128 stands for zero in the data rows.
Some points, one per row:
[189 114 138 147 116 109 146 128 116 146 138 122 132 142  92 129 114 134
 101 143 145 137 100 117 175 161 101]
[108 136 154 157 131  85 123 124 110 139 123  88 121 158  84 145 121 149
  97 139 117 107 101 143 137 153  82]
[152 129 163 160 170 139  84  89 182 110 130 128 150 109 131  95 152 162
 187 149 151 134 172 139 121 120 128]
[111 121 146 147 173 159 126 122 126 142 133 154 138 143 172 107 112 124
 150 152 113 133 141 154  94 133 131]
[132 129 148 129 174 136  92 125 123 129 130 130 161 124 109 142 132 117
 142 136 146 106 150 139 178 118 132]
[107 128 113 108 141 134 141 145 111  93 125 137 144 162 141 114 141 160
 158  94  75 137 140  97  96 146 163]
[104 128 126 116 123 115 143 113 108 147 158 137 136 175 121 147 123 130
 103 125 127 121 101 158 150 138  90]
[122 130 152 120 100 148 143  91 167 135 125 135 142 113 134 114 137 148
 151 123 129 160 152 112 111 136  90]
[127 129 137 131  90 104 114 107 137 168 134 103  95 134 123 147 155 150
  95 121 122  82 143 101  71 163 148]
[ 95 117 131 154 132 107 105 114 160 144 101 116 164 117 131 116 148 150
 166 119 104 146 168 121 112 118  98]
[158  98 180 120  53 113 163 128 126 127 136 102 122 167 130  91 106 138
  96 118 148 112  73 102 161 124 108]
[116 116 125  68  89 140 110  88 167 135 109 160 165  64 126 118 119  94
 177  74 114 156 167  96 118 134  69]
[156 128 111 143  50 150 159 113 129 195 103 129 101 190 131 108  65 122
  67 125 175 118  57 141 192 169 111]
[168 126 159 169 132 186  73 102 152 114 116 119 159 111 140 143 103 137
 203 149 150 149 135 126 152 123 120]
[156 156 126 153 109 128 150 135 158 116  98 126 122 109 109 152  79  97
 109 149 137 139 104 130 186 104 110]
[103 162  98 136  69 130 146 102 182 117 138 136 145  90 153 124  97 137
 114 128  81  91 160 141  74  99 175]
[177 100 111 129 132 114 152 147 101 142 151 108  98 127  98 140 121 142
  92 129 145 148  92 105 178 146 122]
[172 114 133 136 108 120 151 140 132 118 152 132 134 133 138 110 119 127
  75 139 130 143 115 120 113 135 121]
[106 133  97 113 103 123 132 134 126 195 151 142  88 107 134 128 173 119
  65 107 138  78 149  94 144 192 157]
[124 102  54 127 165 103 145 107 127 114 138  90 102 141 108 142 134 105
 112 118 147 160  94 120  83  50 118]
[ 40  88 120 134 122 169 143 142 124  78  75 119 129 115  80 143 109 103
 156  74  53 129 182 167 108 128 148]
[169  98 104 130 125 110 150 141 107 130 159 105 104 132 104 125 129 146
  98 124 140 149  94  93 144 134 120]
[113 112 150 141 190 141  94 157 142  85  97  66 134 125  91 123 108 168
 147 129 100 126 177 173  99 127 147]
[125 131 165 123  76 143 156 123 128 146 118 117 108 128 140 129 131 148
  82 131 137 114 112 106 100 141 110]
[152 158 149 114  92 139 128 118 128 131 130 122 112 112 120 133  93 117
 140 117 116 112 103 116 202 112 165]
[222 143 169 107 168  97  70 128 132 164 154 174 139 106 123 105 110  75
 152 137 149  91 128 139 215 124 119]
[144 140 175 119  85 125 145 211  96 121 162 138 137 136 159  90 129 116
 164 128 156 145 105 114 144 147 182]
[130 149 144 143 127 121 127 100 148 136 126 123 130 130 125 122 136 130
 113 153 163 132 128 133 195 111  79]
Here are 19 more points, each followed by its number:
[150 115 141 118 135 108 108 142 123 106 125 100 118 120 104 129 129 136
 120 127 151 132 122 114 167 106 143] 0
[105 169 106 119  88 158 124 127 173 103 117 125 138  70 126 168 104 126
 140 103 112 114 124 134 160 123 125] 1
[142 126 125 136  86 147 149 121 152 166 118 147 130 168 160 101  89 128
  88 145 162 141  97 162 135 144 114] 2
[100 145 115 100 149 116 135 138  78  95 142 146 132 163 131 131 134 139
 164 108 124 115 111 133 102 137 132] 3
[124 104 116  38 101 127  81  64 173 158 120 160 159  61 102 101 125  67
 187  57 112 147 201  73 137 152  63] 4
[105 125 122 148 164 152 136 141 117 110 115 119 165 116 115 150 146 117
 163 137 138 137 161 116 154 109 135] 5
[ 95 157 113  91 124 117 131 154  83  97 136 148 134 154 142 114 124 141
 167 105 131 122  99 121  77 136 125] 6
[130 136 128 131 113 134 137 103 113 145 156 115 100 125 129 106 128 139
  50 129 137 143 113 116  86 129 115] 7
[ 99 132 149 160 243 139  99 131 102 172 168 118 104 174 100 102 121 101
 125 172 137 120 123 180  77 148 112] 8
[ 79 112 165 179 204 156 115 124 113 147 141 170 102 147 148  89 125 108
 147 155 128 138 138 158  40 175 128] 9
[118 135  98 134 134 175 122 134 134  94 103 135 133 128 110 159 116 131
 150  92  90 122 155 117 147 165 127] 10
[123 156 107 127  80 110 136  95 178 149 147 128 137 120 130 119 109 127
  80 145  79  90 162 130 120 101 211] 11
[ 64 116 110 136 184 105 122 130  91 143 135 110 100 148 112 124 138 109
 127 139 154 129 105 156  65  94 105] 12
[104 126 134 107 145 105 143 114  97 120 176 141 153 173 109 158 144 136
 127 118 117 120 116 164 129 125  75] 13
[129  94  50 131 183  86 168 107 113 108 161  80 112 164 106 125 145 101
 109 136 131 152  86 139  62  43 121] 14
[ 95 130 147 128 168 124 103 150 120  88 101  90 146  83 123 147 134 137
 132 144 152 133 157 137 137  88 143] 15
[ 98 153  93 106 126 132 118 144 125 114 116 142 106  92 129 153 139 131
 137  95 122 106 136 128 102 164 140] 16
[139 162 167  93 113 143 119 112  98 121 107 136 118 111 190 108 119  89
 185 117 122 110 109 113 192  99 133] 17
[ 91 169 114 132  61 132 135 119 183 162 130 149 139  88 150 138 110 129
  92 139  93  96 147 130 142 110 193] 18
Which two of these numbered points are nearest to each point below, looking only along the 2 directions in which the first points spread most? Their numbers follow each, nearest first.
[139 119  70 119 136 137 138 133 127 109 130 104  95 106 105 160 115 131
 126  99 129 141  99 128 107 113 122] > 18 11
[164 126 127 145 104 135 137 119 106 145 158 117 128 152 107 121 129 130
  75 137 140 154 103 133 159 141 127] > 2 0
[123 119 154 121 121 150 182 136 118 152 140 113 112 114 161 113 152 142
  83 133 125 134 119 118  83 113 118] > 14 7
[125 107 143 171 171 147 123 130 118 149 132 155 120 148 147  98 133 103
 126 155 143 147 134 149  54 137 134] > 1 10
[137 133 165 128 143 123 147 125 106 107 131  84 134 143  95 171 146 137
 109 149 178 107 109 105 197 103  88] > 0 2
[177 133 150 149 121 126 112 125 114 158 140  97 160 167 109 116 151 121
  96 169 124 164 112 177 173  97 144] > 0 17
[ 90 127 128 143 152 121 128 125 123  81  82 165 112 127 139 116 133 160
 177 119 134 115 140 151  48 155 131] > 9 10
[165 128 119 142  93 128 151 129 133 168 117 134 106 146 117 120  85 112
  81 135 161 135  83 141 200 144 127] > 2 0
[ 95  94 164 148 118 178 155 131 114 157  93 130 131 115 192 136 147 132
 140 155 146 133 127 130 116 126 149] > 3 1
[ 68 147 120 128  78 148 141 140 163 154 129 148 146  91 164 127 119 127
 116 136 108 117 157 125 118 118 168] > 16 12
